Some points, each followed by its number:
array([-16,  28,   2, -26,  47,  11,  23, -36,  12, -18,  -9, -21]) 0
array([-50,  15,  29,  -6,   8, -42,  57,  29,  48,  11,  14,  -8]) 1
array([ 10,  44,   2, -30, -19, -12, -22,   1, -32, -56, -52,  38]) 2
array([-42,  27, -45, -57, 106, -63, -14,  16,  19, -32, -23, -10]) 3
array([ 58, -16,  19,   4,  73,  28,  -1,  11, -55,  58, -30,  61]) 4
array([ -4,   8, -44,  -1,  48,  35, -26, -34,   7,  51,  55,  20]) 5
array([  9, -33,  40,  16, -33, -25, -29, -36, -15, -21,  54,   5]) 6
array([-33, -26, -31,  57,   2,  -4, -26,  34,   6, -15, -88,   0]) 7
array([-19,  30,  -4,   1, -40,  19,  36,  12,  36,  -4,  38, -60]) 8
array([  5, -42,  -3,  11,  24,  44, -37, -73, -29, -12,  39,  23]) 9
array([  3,   6, -17, -30,  21,  53, -32, -10, -31, -15,  27,  16]) 10
array([ 27, -60, -30,  -3,  -5,  39,  43,  28,  26,  31,   6, -29]) 11
array([-54,  35, -29,  20,  19,   3, -29, -15,  39, -35, -84, -55]) 12
array([-38,  -4,  -2,  34, -10, -30, -31,  19, -12,  -7,   5, -32]) 13
array([-12, -23,   8,  20, -38, -49, -10,  -3,   4, -50,  -2, -29]) 14
array([ 51,   6,  37,  48, -46, -51,   4,  -9, -39, -68, -20,   6]) 15
array([-29,  12,  39,  89, -63, -23,  16,  35,  -1,   0,   7,  17]) 16
array([ -7, -51,  36, -10, -38,  21,  81,  45,  40,  26,  10,  18]) 17
array([-11,  23, -60,  -2,  19, -18,   0, -17,   8,  -8,  50, -31]) 18
array([ -8,  93, -55, -34,  21, -17, -92,  10, -23, -27, -54, -23]) 19
array([-18,   5, -35, -34, -10, -30,   4,  55,  58,  27,   4, -55]) 20
array([ 24,   2,  18,  29,  -3,  28,  34, -37,   6, -14, -45,  -9]) 21
array([-25,  -9,   4, -33, -23,  41,  -7,  16,  17,  26,  -1,  16]) 22
array([ 12, -63, -58,  43,  47,  59,  38,  42,  34,  37,  28,  22]) 23
array([-15, -51, -10,  10,  -9, -19,  -1, -17,   1,  -9,  27,   1]) 24
array([-40, -15, -12,   1, 102,  -9,  31,  16,  31,  25, -14,  13]) 25
array([-42,  39, -21, -71,  12,  20,  15, -44,  42,  -3,  26, -13]) 26
array([ 22,  62,  21, -29,  -8,  33, -10,  14, -40, -47,  41,  16]) 27
array([ -8,  -3,   7, -24,  23, -59,  27, -28, -14, -78, -34,   4]) 28
array([ 38,  37, -11, -36, -12,  -2, -34, -12,  -7,  -9, -34, -37]) 29
array([ 72,   7,  62,  43, -48,  43, -42, -40, -41,  31,  14,  26]) 30
array([-12, -33,  14,  12,  11,  66,  66, -17,  31,  30,  -5, -13]) 31
array([ 67,   9, -35,  21,  -4,  59,   6,  -6,   8,  55,  66, -17]) 32
array([ 13, -37,  -6,   4,   4,  14, -42, -13, -30, -38,  -8, -15]) 33
array([-60, -26, -21, -13,  54,  -2, -31, -36,   9,  10, -35,  54]) 34
array([ 33,  11,   6, -35,  27, -50, -10, -40, -33, -32,  21, -32]) 35
array([-28, -31,  -1,  32, -42, -26, -17,   9,  53,   1,   3, -24]) 36
array([ 36, -11,  47,  -2, -10,  27,  14,   0, -20,  -2, -47, -16]) 37
array([ 33,   1,  21,  35, -44,  -4, -32, -17,  -7,  26,  -8,  21]) 38
array([-34, -88, -30,  77,  14, -20, -21,  15, -50,  16, -18,   5]) 39
array([-15, -36,  -8,  20, -15, -56, -29,  34,  -6,  -2,  -1,  11]) 40
array([-36, -43,  17,  24, -41, -66, -38, -22,  51,  -2,  54,  23]) 41
array([-56, -11,   9,  34, -27, -28, -41,  14, -12,  -8,  29, -23]) 42
array([-42,  11, -23, -12,   8,   5,  14,  58,  15,   3, -18,  -3]) 43
array([-23,  30,  16,  -3, -33, -27, -53,   0, -14, -12,  -9,   3]) 44
array([  2,  70, -85, -62,  42,  39,  12, -59, -32,  24,  71,  15]) 45
array([ -42,   22,  -32,   22,    5,  -13,   -1,    7,   23,    0, -107,  -19]) 46
array([ 42,  25, -31,  -3,  18, -13,   8, -46, -34,   5,   5,   4]) 47
array([ 70,  50,  54, -36, -19,   1,  74, -28, -12,  16,  84,  34]) 48
array([ 33, -48,  43,  47,  -3,  35,  17, -32, -42,  -1, -24,  -1]) 49
array([ 31,  -1,  10, -59,   1,  -6,  30,  51,  15,  40, 101,   1]) 50
array([-49, -33, -24, -19,  18, -23,  13, -10, -21, -36,  -6,  -3]) 51
array([ -8,  -1,  25,  24, -35, -60,  -9,  -2, -12, -24,   5,  23]) 52
array([-10,   6,  -4, -20,  -6, -17, -10, -14,  17,  -8,  15, -10]) 53
array([-42,  44,  28, -38,  19,  30,  23,   3,  50,  -7, -28,  10]) 54
array([ 55,  51,  35,  22, -10,  92,  45, -28,   4,   7,  24,  -4]) 55
array([ 18,  53, -16, -45,  65,  49,  -8, -24,  87,  19, -88, -70]) 56
array([ -5,  13,  -8, -15,  13,  12,   0, -15, -10, -37,  58,  28]) 57
array([ 70, -19,  68,  50, -76,   0,  -8,   2, -92,   4,  -7,  28]) 58
array([ 42, -27,  22,  -7,   0,  48,  52, -56,  -9, -23,  10,  11]) 59
array([-24,  13,  23,  23, -62, -19, -43,  13, -17,   8, -29, -30]) 60
array([  4, -61,  34, -27,  -4, -29,   6,  59, -10,  31,  32,  81]) 61
array([  3,  26,  37,  29, -42, -64,  24,  19,   0,   8, -18, -23]) 62
array([  3,  30,  29, -20, -19,  25,   0, -14,  33,  10,  -4,  32]) 63
array([ 25, -46, -37,   7,  35,  10,  60,  28,  -9,  -3,  28,  13]) 64
array([ -4,  -7, -14, -10, -18, -31, -14,  36, -23,  14,   7,  22]) 65
array([-20,   2,  -5, -37, -20,  -4, -49,  19, -21, -26,  38, -27]) 66
array([ 22,   8,  21,  11, -48,  23,  -1,  11,  13,  12,  39,  33]) 67
array([  9,  24,   3, -47,  13,  28,  44, -25,  37,  25,  44,  56]) 68
array([ 14,  -4, -35,  53,  -2,  22,  -1,  -1,  -9,  13, -40, -26]) 69
array([ 11,   3, -12, -13,   6,  -2, -10, -11,   8,  33, -31,  -5]) 70
array([ -3,  -4,  -2,  65, -57, -19,  33,  40,  17, -14, -84, -23]) 71
array([ 27,  18, -17,   0,  26,   4,  17, -50, -23,  10,   2,  11]) 72
array([-25, -11,  46,  34, -54,  -2,  -4,  34,  14, -27,   4,  11]) 73
array([ 11, -13,  -3, -31,  25,  -3,  16, -19,   9, -10,  16, -10]) 74
array([ 29, -24,  50,  83, -36, -65, -26,   6, -59,   0,  17,   2]) 75
array([ 30,  13, -29, -38,  26, -40, -30, -10, -16,   8,  16,  32]) 76
array([  7, -20, -10,  30,  11,  13,   5,  -2,   4, -13, -41, -33]) 77
array([  1, -25,   2, -37,  28, -18,  12,  -6,  43,  29,  55,  45]) 78
array([ 59,  27,  60,  20, -40,  48, -50, -45, -30,  16,   9,  20]) 79
array([-38,  18, -23,  23, -28,  66,  58,  45,  44, -27, -81, -49]) 80
array([-33, -11, -11, -33, -36,  -6,   6,   1,  10, -16,  50,  20]) 81
array([ 24, -42,   4, -28,  26,  31,  82,   4,  19,   1,  57,  37]) 82
array([-25, -16,  14,  -8,   1, -21, -70,  -3, -40, -35, -54,  -5]) 83
array([ 11,  11, -26, -15,  31, -39, -15,  -1, -21,  -5, -15, -21]) 84
array([-28, -27, -36,   2,  36, -28, -26,  12,   2,   5,   7,  20]) 85
array([-11, -26,  17, -46,  -4,  23,  56, -52,  48,  10,  54,   2]) 86
array([  3,  18,  -4,   6, -18,  15,   3,  27,  17,  30,   0, -19]) 87
array([-21, -31,  39,  -3, -20,   0,  -2,  15, -52, -59,  -1,  40]) 88
array([-37,  43, -25, -68, -31, -13,  56,  51,  35, -30,   5, -65]) 89
array([-25,   9, -53, -74,  23,  -5, -11,  -3,  52,  36,  46,  19]) 90
array([ 13,  44,   1,  -9,  -4,  38,  29,  20, -27,  40, -32,  55]) 91
array([  5,  79,  27, -75,  39,  22,  -4,  -5,  53,  -1, -16,  39]) 92
array([ -7, -68,  23, -44, -18,  -5,   5,  49,  24, -19,  45,  59]) 93
array([-13,  40,  37, -28,   8,  66,  44,   8,  36,  25,  -9,  23]) 94
array([ 27,  14, -18,  24,   8,   6,  -1,  -4, -11,  20,  40, -31]) 95
array([  2,  15,   4, -18,  -6, -27,  37,  13,  14, -26,   2, -25]) 96
array([  4,  68,  28, -22, -28, -31, -11,   0,  25, -42, -16, -19]) 97
array([  1,  10,  -2, -34,  -4, -76, -79,  -9, -11, -19, -50, -67]) 98
array([-77,  20, -22, -27,  11,  -7, -52, -12,  31,  -8,   5,  -7]) 99
array([-11, -39,   1,  -4,  23, -37, -15,   4,  10,   4,  29,  -3]) 100
array([-19,   8,   6,  10,  35, -53,  -5,  -2,   5,  10, -39, -42]) 101
array([ -8,   6,  -1,  26, -39, -18,  34,  58, -18,  -8,  23,  18]) 102
array([-12, -39,  -2,  -1,  71,  12, -61, -53,  -3,   6,  11,  45]) 103
array([ 66, -60,  30, -35, -44,   2,  22,  14, -16,  19, -25,   5]) 104
array([ 16, -12,  32,  18,  -6,  36,  15, -55, -10,   0, -41,  42]) 105
array([-61, -41, -18,  -4,  57,   5, -32, -37,  16,   8, -42,  53]) 106
array([  -8, -106,  -14,   53,  -13,    8,   12,   17,    5,  -15,  -15,   64]) 107
array([  8,  47, -11, -57,  14, -36, -86, -20, -47, -21,  -1, -36]) 108
array([-18,  31,  25,  -4, -23, -40, -60,   3, -17,  -9, -10,  -3]) 109
array([  7,  51, -10,  -1,  13,  71,  -1,  -5, -23, -22,   5,   8]) 110
array([ 11,  -7,  -3,  -8,   5,  -1,  10,   4,   6,  -8,  -3, -10]) 111
array([ -1,  -9,   0,  40, -30,  -4,  30,  16,  23, -11, -66,  -3]) 112
array([-43, -36, -19,  22,  12,  42,  65, -33,  52,   8,  29,  32]) 113
array([ 19, -12,  16,  -9, -36,  -4, -25,  37, -16,  -8, -44, -10]) 114
array([ 35,   3,  40,  43, -40, -59,   7,   7, -38, -56, -21,   8]) 115
Which two points above are nearest to each new point by angle? Their numbers follow each, nearest first.
array([ 20, -19,  26,  -5, -53,  29,  -1,  18,  60,   7,  69,  -3]) ~ 67 50
array([-16,  14,  15,  -7, -12,  19,  43,  16, -20,  -3, -33,  18]) ~ 91 94
array([-26,  23,  31,   7,  -6,  -5, -90,  22, -41, -17, -95,   1]) ~ 83 109
array([-23, -17, -57, -11,  47,  -6, -20, -18,  18,   8,  43, -65]) ~ 18 5
array([ 10, -13, -20,  31,  18,  16, -18, -16, -10, -22, -33, -35]) ~ 77 69
array([  1,  14,  32,  34, -42, -51,  29,  19,   8,  14,  -8,  -9]) ~ 62 16
array([ -8, -33, -26,  22,  27, -27,  -4,  -1, -38, -12, -26,  -1]) ~ 39 51
array([-17, -17,  16,   2, -29,  11,  -5,  37, -21, -24,   3,  33]) ~ 88 73
array([ -5, -59,  41,  -8, -43,  38,  85,  44,  49,  28,   8,  22]) ~ 17 31
array([-14,  29,  -1,  -1, -23,   9,  34,  14,  23,   3,  33, -42]) ~ 8 89
array([ 37,  -2,  -5, -10,  30, -38, -28, -17, -16,   3,  10,   9]) ~ 76 35
array([-31,  29, -22,  36, -24, -46, -18,  35, -17,   7, -25, -53]) ~ 13 60
array([ 19,  -8, -16,  56,  -1,  23, -15,   0, -25,  23, -33, -13]) ~ 69 77
array([-17, -80, -34,  67,   9, -19, -24,  14, -50,  19, -21,   1]) ~ 39 107
array([ 12,  46, -32, -54,  -5,   4,  17, -59, -35, -61,  85,   9]) ~ 57 45
array([ 31,  41,  37,  39,   3,  47,  31,  18, -14,  -4,   9,  23]) ~ 55 110
array([ 33,  30,  22,  19, -41,  -7, -12, -89, -12, -23,  62,   5]) ~ 6 79
array([-46, -49,   1,  58,   7,   9,  -5,  -6,   3, -29, -51,  14]) ~ 7 107
array([  3, -20,  11,  18, -13,   2,  54,  -9,   8, -26,  39,  25]) ~ 82 113
array([ -9,  21,   0, -30,  10, -33,  18,   6, -12, -53,  27,  54]) ~ 57 28
array([ 28, -46, -33,  17,  13,  23,  67,  29,  -9,  -1,  29,  24]) ~ 64 82
array([  9,   4, -17, -10,  17, -16,  10, -17,  11,  28, -32, -24]) ~ 70 56
array([ 38,  12,  27,  31,   7,  40,  62, -44,   2, -24, -50, -27]) ~ 21 59
array([  7,  36, -30, -42,   5,  -2,  12, -41, -40, -56,  58,   3]) ~ 57 45
array([-23,  -1,  31,  11, -39,  -7, -17,  23,  11, -29,   5,   4]) ~ 73 16
array([ -8,  51,  30, -32, -24, -31,  -9,  10,  24, -26, -28, -10]) ~ 97 109
array([ 19, -11,  26,  26,  24,  12,  29, -25, -29,  23,   5,   5]) ~ 49 4
array([ 22,   3,   6,   9, -17,  -3,  48,  60, -11,   9,  24, -20]) ~ 102 50
array([-18, -30,  32,  13, -12,  -8,  10,  -6,  47,  21, -47,  30]) ~ 112 17
array([ -1,  -7,  33,  -3, -55,  -9,  -4,  27,  14, -25,  21,  -9]) ~ 73 14
array([ 55,   7,   2,  20,  52,  56,  11, -17, -42,  53, -14, -26]) ~ 4 72
array([ 20,  -6,   4, -33,  24, -48,   0, -30, -37, -25,  30, -16]) ~ 35 74
array([ -19,   22,   33,    6,  -22,   -4, -100,    9,  -42,  -20,  -80,   -8]) ~ 83 109
array([ 14,   8,  32, -33,   9, -56,  20,  64,  11, -24, -33,  49]) ~ 61 2
array([ 33,  10,  19, -30,  32,  31,  14, -25,  44,  40, -44, -33]) ~ 56 70
array([ 32,  30,   4,  -9, -47,   7,  24, -19, -53, -40,  27, -27]) ~ 27 15
array([-20,   9, -11, -18,  32,  20,  13, -25, -34, -48,  99,  65]) ~ 57 10
array([ 29, -40, -14, -14,  13,  61, 107,   0,  42,  12,  54,  20]) ~ 82 31
array([  9,  25, -19, -26,  -4,  25,  12,  21, -22,  43,  -7,  59]) ~ 91 4
array([ 21, -31, -37,  16,  19,  32,  73,  19,  -3,   3,  47,  20]) ~ 64 82
array([ 14,  41,  19, -53,  40,  23, -17, -22,  24,   9, -58,  29]) ~ 92 56
array([ -7,  87, -10, -63,   9,  20,  -2, -24,  43,  -5,  29,  49]) ~ 92 68
array([-14, -60, -15,  45,  26,  -9,   6,  44,   5,  23,  -9, -14]) ~ 39 23
array([  5,  62, -21, -39,  28,  11,  10, -42, -17, -37,  -6, -72]) ~ 0 29
array([ -5,   2,   6, -31,   8, -48,  44, -39,  -5, -57,   4,  13]) ~ 28 96
array([ 11,   0, -18,  23, -11,   5, -25, -17,  -1,  16,   8,  22]) ~ 38 30
array([ -6, -32,  18,  12, -22, -34, -23, -39,   0, -18,  60,  18]) ~ 6 41
array([-31,  20,  21,  38, -65, -10, -43,  11, -14, -10, -38, -37]) ~ 60 44
array([ 69,  37,  37, -13, -14,  36,  89,  40, -20, -23,  59, -10]) ~ 48 55
array([ 16, -35,  15, -20,  27,  37,  79,  15,  24,   2,  43,  18]) ~ 82 64
array([-13, -91, -23,  69,   5, -16, -26,  12, -50,  22,  -8,  10]) ~ 39 107
array([ 14,   9,  24,   1, -36,  -5,  48,  -8,  -9,  -8,  27,  -3]) ~ 48 96
array([ 12,   4, -39,  53,  -2,  33, -27, -22, -18,  20, -40, -12]) ~ 69 77
array([  8, -39, -11, -27,  -3,  14,  35,  46,  52,  49, -25, -36]) ~ 11 20
array([-29, -23,  18, -18, -23,  25,  -4,  47, -19, -41,   6,  28]) ~ 88 93
array([ 23,  41,  -7, -14,   3,  36,  11,  15, -36,  42, -10,  53]) ~ 91 4
array([  4,   7,  -1,  29, -27,  -9,  34,  56, -27,  -5,  30,  39]) ~ 102 16
array([ -2, -10,  45,  10, -39, -61, -52,  -5,  13, -50, -23, -34]) ~ 14 98
array([ 47,   4,   9,  79,  -6,  36,   8,  22, -13,  46, -59,  10]) ~ 69 49
array([ 18,  13, -19, -46, -20,   1, -45, -32,  22, -14,  53,  -7]) ~ 53 66
array([-22,  76, -20, -21,  32, -18, -39,  18,  -7,  -2, -37,   4]) ~ 19 3
array([ 30, -10, -23, -28,  27,  43, -30, -32,   6,  48,  74,  36]) ~ 5 32
array([-40,  27, -58, -68, 104, -76, -21,  36,  39, -41, -27,  -7]) ~ 3 84
array([-23,   0,  -5,  26, -25, -14, -74, -52, -66, -16, -28,  -7]) ~ 83 44
array([ 16,  -9, -46, -11,  30,  -3,  31,  78,  54,  32, -43, -64]) ~ 20 43
array([ 27,  10,  -7,  40,  11,  27, -17,  -4,   7,  28, -41, -12]) ~ 69 77
array([-18,  36,  14, -31,  10, -33, -24, -28, -30, -40, -29,  38]) ~ 2 28
array([ 35, -48,  26,  59, -13,  30,   8,  -2,  -3,  18, -32, -28]) ~ 49 77
array([ 12,  56, -74, -32,  16,  27,   0, -38, -24,  17,  26,  -3]) ~ 45 47
array([  18,    3,    9,    4,    3, -102,  -60,  -37,  -55,  -18,  -55,  -37]) ~ 98 84
array([ -1,  36,  48,   8, -15, -44,  -8,  56,  10,  22, -35,  -2]) ~ 62 60
array([ 29,  37, -13,  10,  16,  -1,   8,  16,   5,  24,  13, -18]) ~ 95 32
array([  6,  18, -14,  14, -26,   8,  28,   1,  -9, -24,  19,  19]) ~ 102 57
array([-18, -38,  17,   1, -39,  -3,  77,  83,  46,  28,  16,   6]) ~ 17 1
array([ 12, -51,   6, -13,   1,  -3,  73,  67,  44,  22,  24,  -3]) ~ 17 11
array([ 25,   4,  57, -10,  -5,  41,  17,  -1, -17,  -2, -64, -18]) ~ 37 21
array([ 14, -15,  16,  17,  13,  91,  75,  21,  16,  22,   4,  21]) ~ 31 94
array([ 26,   1,  35,  33, -61, -27, -49,  -5,  -7,  25, -22,  25]) ~ 38 58
array([-15, -45, -20,  33, -57,  -1,  28, -45,  -5,  -6,  81,  -2]) ~ 24 6
array([  3, -16, -22, -39,  38,  55, -26,  -3,  20,  -5,   6, -12]) ~ 10 56
array([-26, -28,  -2,  34, -25, -23, -30,  15,  44,  -3, -14, -19]) ~ 36 13
array([ 63,  55,  47, -42, -13,  15,  63, -28,  -5,  27,  82,  49]) ~ 48 68
array([-15,  -6,  -9,  34,  21,   8, -15,  49, -10,  -2, -22,  -3]) ~ 7 39
array([-31,   4,  -4, -40,  42, -74,  -8,   0,  12,  -4, -84, -29]) ~ 101 3
array([ -5,  18, -68,   8,  21, -15,  10, -10,   7,  -7,  35, -49]) ~ 18 95
array([-47, -32, -52, -18,  30, -41,  17, -25, -28, -40, -10, -17]) ~ 51 28
array([ 38, -62,  38,  94, -20,  26,  11,  -5,  -1,  36, -35, -33]) ~ 49 69
array([ 39, -45,   1,  12,  -8,  25,  76,  30, -40,  10,  11,   8]) ~ 64 82
array([ 37, -23,  40,  65, -38,  -1, -37,  11, -24,  13,  20, -41]) ~ 75 58
array([-23,  -9, -18,   7, -34, -47,   4,   2,  25, -45,   1, -34]) ~ 14 36
array([-23, -38,   6,   6,   9,  49,  64,   0,  28,  24, -28,  -9]) ~ 31 113
array([ 10,  56, -36, -68,  46,  20,  68,   9,  17,  33,   1,  60]) ~ 68 92
array([ 69,  25, -21,  38,  16,  70,  14,   0,  15,  56,  72,  -9]) ~ 32 95
array([ 71,  27, -38,  40,   0,  63,  -2,  -9,   7,  55,  95, -12]) ~ 32 95
array([  5,  37,   8, -36,  52,  -5,  24,  58,  27,   1,  17,  29]) ~ 92 50
array([-24, -15,  18, -39,  44,   3,  -7, -29,   6,  25,  54,  85]) ~ 78 68
array([ -2,  22, -20, -22,  23,   3,  19, -10, -10,  -6,  18,   0]) ~ 45 0
array([ 29,  19, -40, -22,  15,  16,  17,  -6, -14, -14,  21,  -9]) ~ 45 47
array([-25,  -5, -24, -10,  23, -24,   8,  17,  -6,   3,   6,  31]) ~ 85 3
array([-35,  33, -31, -47,  45, -14, -28,   8, -18,   0,   5,   9]) ~ 3 19
array([  14,  -22,   14,  -14,    4,    5,  -17, -107,   -2,   -5,   29,   -1]) ~ 9 6
array([ 18, -21, -22,  25,  25,  21, -17, -27,   0,  -9, -34, -43]) ~ 77 69
array([ 26, -41,  10,  30, -43,  -8,  19,   7,   9,   3, -28,  44]) ~ 107 112
array([ 17, -33,  21,  47, -74, -25, -37,  21, -16,  35, -32,  26]) ~ 38 58
array([ -5, -16,  45,  32, -79,  21, -24, -32, -17, -45,  51, -15]) ~ 6 73
array([ 50,   2,  17,   7, -65,  21,  24,  -5, -52, -18,  39,  -6]) ~ 58 30
array([-12, -18, -27,  -4, -28, -36, -22, -11,  15, -53,  20, -51]) ~ 14 53
array([ -5,  17, -70,   4,   6, -21,  11,  -9,  13, -20,  48, -47]) ~ 18 95
array([-20, -12,  11,  30, -23, -23, -65, -46, -73,  -9, -29,  -5]) ~ 83 44
array([  8,  58,  44, -40,  29, -24,  26,   2,  13, -16, -28,  51]) ~ 92 54
array([-14,  -2,  34,  21, -56,   7,  -4,  30,  13, -15,   1,  16]) ~ 73 16
array([-23,  12,  51,  12, -87, -49, -22, -31, -16, -48,  -7,  53]) ~ 52 44
array([-38, -30, -41,  -3,  28, -40, -13, -12,  14,  22,   7,  21]) ~ 85 34
array([  0,  47, -39,  31, -83,  21,  26,  -9,  25,  17,  34, -28]) ~ 8 87
array([-49, -10, -38,  13,   5, -35,  -3,  30,  -3, -23,  13, -45]) ~ 13 42
array([ 70,  11,  18,  18, -74,   4,  30,   9, -58, -17,  29,   5]) ~ 58 15
array([-46,   8, -36,  -9,  16,   2,   7,  68,  18,   9, -19,  -9]) ~ 43 20
array([ 17, -11,   2, -22,  37, -18,   5,  17, -23,  13,   0,  23]) ~ 4 76
array([ 16,  -3, -19, -13, -18, -31, -34,  37, -30,   2,  11,   5]) ~ 65 40
array([-21, -46,  28,  -7, -56,  17,  81,  86,  50,  25,  13,   4]) ~ 17 11
array([ 37, -12, -40,   8,  13,  -4, -53, -42, -33,  30,  47, -37]) ~ 95 5
array([-15, -38, -26, -45,  46,  13, -27, -29,  45, -19,  27, -36]) ~ 74 90
array([ 40, -29,  50,  72, -25,  10,  19,  35, -61,  11,  -2,  38]) ~ 58 75
array([-25,  16,  21,  28,  10, -26, -46, -30, -24, -27, -37,   1]) ~ 83 109
array([ -4,  18,  -4, -24,  27,   1,   5,  -7, -12, -13,   6,  -6]) ~ 0 3
array([-68,  42,  -5, -20,   3,  36, -88, -64,  -4, -21,  21,  20]) ~ 99 10
array([ 53,  -2, -17,  33,  -2,  55,  22,   9,  10,  45,  59,  -2]) ~ 32 95
array([ 12,  40, -18, -23,  28,  21,   5, -23, -17, -32,   4, -51]) ~ 0 29
array([-63, -34,   0,   5,  28,  24,  61, -18,  49,   8,  13,  16]) ~ 113 31
array([-14,  53,   8, -40,  -4,  12,   5, -11,  15,   4,  25,  -8]) ~ 26 92
array([-40,  11,  25, -11,  27, -39,  59,  32,  38,  17,  10,  -1]) ~ 1 25
array([  3,  15, -31,  24,  -4,  21, -29, -16,   8,  20,  19,  18]) ~ 5 32
array([ -2,  42,  18, -17,  -8,   2,  -8,  23,  -4,   8,  17,  12]) ~ 27 92
array([  3, -15,  19, -31,  -4,  27,  30, -41,  26,  12,  26, -12]) ~ 86 59
array([  7,  60,  -4, -43,  19,  40,  12, -42,  46,  50,  35,  44]) ~ 68 92
array([-12, -35,  20,  -1,  11,  35,  61, -15,  26,  21, -30,   1]) ~ 31 17
array([-20, -17,   3,  14,  14, -29, -54, -49, -46, -22, -14,   0]) ~ 83 33
array([ -8,  18,  -9, -26,  16, -26,  26,   7,  -4, -40,  21,  48]) ~ 57 28
array([-62, -40,  -6,   5,   0, -37, -99, -21,   0,  -5, -58, -11]) ~ 83 98
array([ 60,  61,  40,  48, -85,  71,  43, -25,  43,  26, -16,  -5]) ~ 55 21
array([-16, -36, -12,  14, -30, -59, -34,  23, -16, -37,  37,   8]) ~ 40 14
array([-16, -82,   7,  38,  30, -18,  16,  59,   1,  26, -26, -14]) ~ 39 107
array([ 27,  30, -24, -17,  39,  35,  -8, -12,  14,   8, -26, -19]) ~ 56 70
array([-19,   0, -27, -34,  -2, -37,   0,  61,  43,  30,  -2, -46]) ~ 20 89
array([ 12,   5,   0,   4,  40,  25, -11,   4, -29, -11, -55,  39]) ~ 4 91
array([ 31,  28,  32, -35,   0, -24,   8,  -6, -39,  -9,   6, -26]) ~ 35 108
array([ 34, -15,  10,  16,  43,  14,   4,  22, -37,  38, -23,  25]) ~ 4 91
array([-34, -71, -24,  48,  37, -17,   6,  42,  14,  20,  -9,  -8]) ~ 39 85
array([-44, -46,  14,  14, -41, -68, -34,  -8,  43,  -9,  45,  31]) ~ 41 36
array([ -6,  25,  16,   2, -14,  10,  58,  -8,  -1, -15,  48,  19]) ~ 48 82
array([ 17,  14,  62,  -8, -25, -31,  -3, -46, -15, -19,  47,  37]) ~ 6 48
array([ -5,  17,  23, -37, -14, -40, -29,  49,   6,  -4,  26, -32]) ~ 66 20
array([-15,  -2,   0, -24,  22, -12,   7,  13,   1,  -6, -27, -52]) ~ 101 89
array([ 33,  -6,  16,  10, -25,   3,  42,  73, -29,   7,  39, -25]) ~ 102 50
array([-29,  14,  41,   1, -76, -43, -15, -31,   3, -54,   3,  47]) ~ 52 44
array([-33,   5,  -2,  -9,  32,  85,  29,   8,  30,  17,   5,  34]) ~ 94 31
array([-14, -38,  13,  -3,  16,  45,  70,  -1,  26,  30, -14,  -1]) ~ 31 17
array([ 43,  -8,  43, -11, -14,  44,  18,  -3,  -7,   5, -65,  -9]) ~ 37 21
array([ 10, -45,  76,  41, -84,  42,  58,  74,   8,  32,   5,   9]) ~ 17 73
array([ 14, -10, -21,  72,  -4,  31, -10,   1,  -7,  21, -49, -15]) ~ 69 77
array([-33,   5,  10,  36,   6,  58,  18, -12,  42,   0,  38,  23]) ~ 113 31
array([-23,  10,  -4,  39, -10,  13, -18,  31,  14,  39, -39,  27]) ~ 7 46
array([-11, -11, -52,   5, -13, -44,   1,  19,  69,  13,  -6, -92]) ~ 20 36
array([ 27,   9, -18,   0, -20,   1,  13,  -1, -29, -14,  50, -49]) ~ 95 18
array([  0,  23, -30,  24,   9,  64, -19, -54, -24, -13, -14,  -6]) ~ 110 9
array([ -8,  52,  -8,  32,  -3,  37,  -3, -25, -15, -30,  -7, -17]) ~ 110 55
array([-33,  31,   5,  -6,   8, -51,  40,  20,  37,   9,  17, -18]) ~ 1 96
array([-24,   9, -15,  43, -82, -19, -36, -11,  -4, -14, -11, -43]) ~ 60 14
array([ 29,  45, -21, -12,  21,  48,  29,  20,  55,  -4, -15, -51]) ~ 56 80
array([ -3,  92, -56, -30,   4, -14, -87,   6, -12, -23, -51, -28]) ~ 19 108
array([-18, -79, -12,  35,   4, -32, -47,  -7,  -7,  26, -10,  18]) ~ 39 40
array([-16,   1,   9, -24, -13,  20,   3,  28,   5,  10,  -1,  16]) ~ 22 94
array([  0,  10,   7, -26, -19, -41, -17,  28,  13,   7, -31, -24]) ~ 98 20
array([-29,   7,  -6,  -2,  19,   2,  13,  59,  18,  20, -23,  16]) ~ 43 25
array([-23,  -1,  -7,  -7,  67,  -9,  37,  11,  32,  21, -13,  15]) ~ 25 3
array([-19, -25,  31,  13,  -7, -12,  12,   4,  44,  26, -51,  14]) ~ 112 71
array([-18,  31,  16, -10,  41,  19, -15, -54, -32,  -5,  81,  31]) ~ 57 45
array([-21,  22,  22,   3, -15,   0,  45,  18, -21,   8, -45,  32]) ~ 91 112
array([ 11, -15, -31,  53,  -7,  23, -11,  -6,  -5,  22, -44, -25]) ~ 69 77
array([-16,  43,   0, -38,  41,  15,  36, -32,  16, -24, -22, -24]) ~ 0 26
array([ 28,  38,   1, -55,  -2,  40,  37, -25,  32,  16,  40,  42]) ~ 68 48
array([ -6, -10, -57,   4, -41, -25,  18,  73,  36,   5, -16, -73]) ~ 20 89
array([-36,   6, -21,  20,  -5,  17,  43, -49,  23,  11,  18,   5]) ~ 113 86
array([ -5, -17, -48,  17,  15,  -6, -39, -17,  -3,  -2,  -1,  -4]) ~ 85 103
array([ 13, -18,   4, -13,   6,  11, -34,   2,   0, -19,   9, -22]) ~ 33 66
array([-42, -25,  -2, -10,  83, -29,  40,  26,  40,  28, -19,  42]) ~ 25 106
array([ 22, -63, -27,   4, -11,  44,  51,  27,  33,  26,  20, -20]) ~ 11 23
array([-17,  -5, -54,  20, -26, -17,   6,  42,  48,  -1, -13, -81]) ~ 20 36
array([  4,   9,   7, -26,   3, -17,  25,  15,  17, -30,  -4, -34]) ~ 96 89
array([ 67, -12,  54,  47, -54,  -8, -11,   1, -74,   2, -21,  -8]) ~ 58 75
array([-18, -69,  21, -54, -15,  11,  -7,  51,  29, -32,  32,  56]) ~ 93 61
array([-19,   4, -25,   6, -34, -26,   3, -15,  24, -45,   0, -35]) ~ 14 53
array([ 31, -10,  25,  -3,   1,  -3,  -5,  29, -17,  24,  28,  -1]) ~ 50 61
array([-44,  40, -10, -55, -28, -11,  33,  33,  23, -34,  -2, -64]) ~ 89 96
array([ 33,  -9, -13, -36,  36,  53, -25, -29,  -3,  64,  66,  48]) ~ 5 32
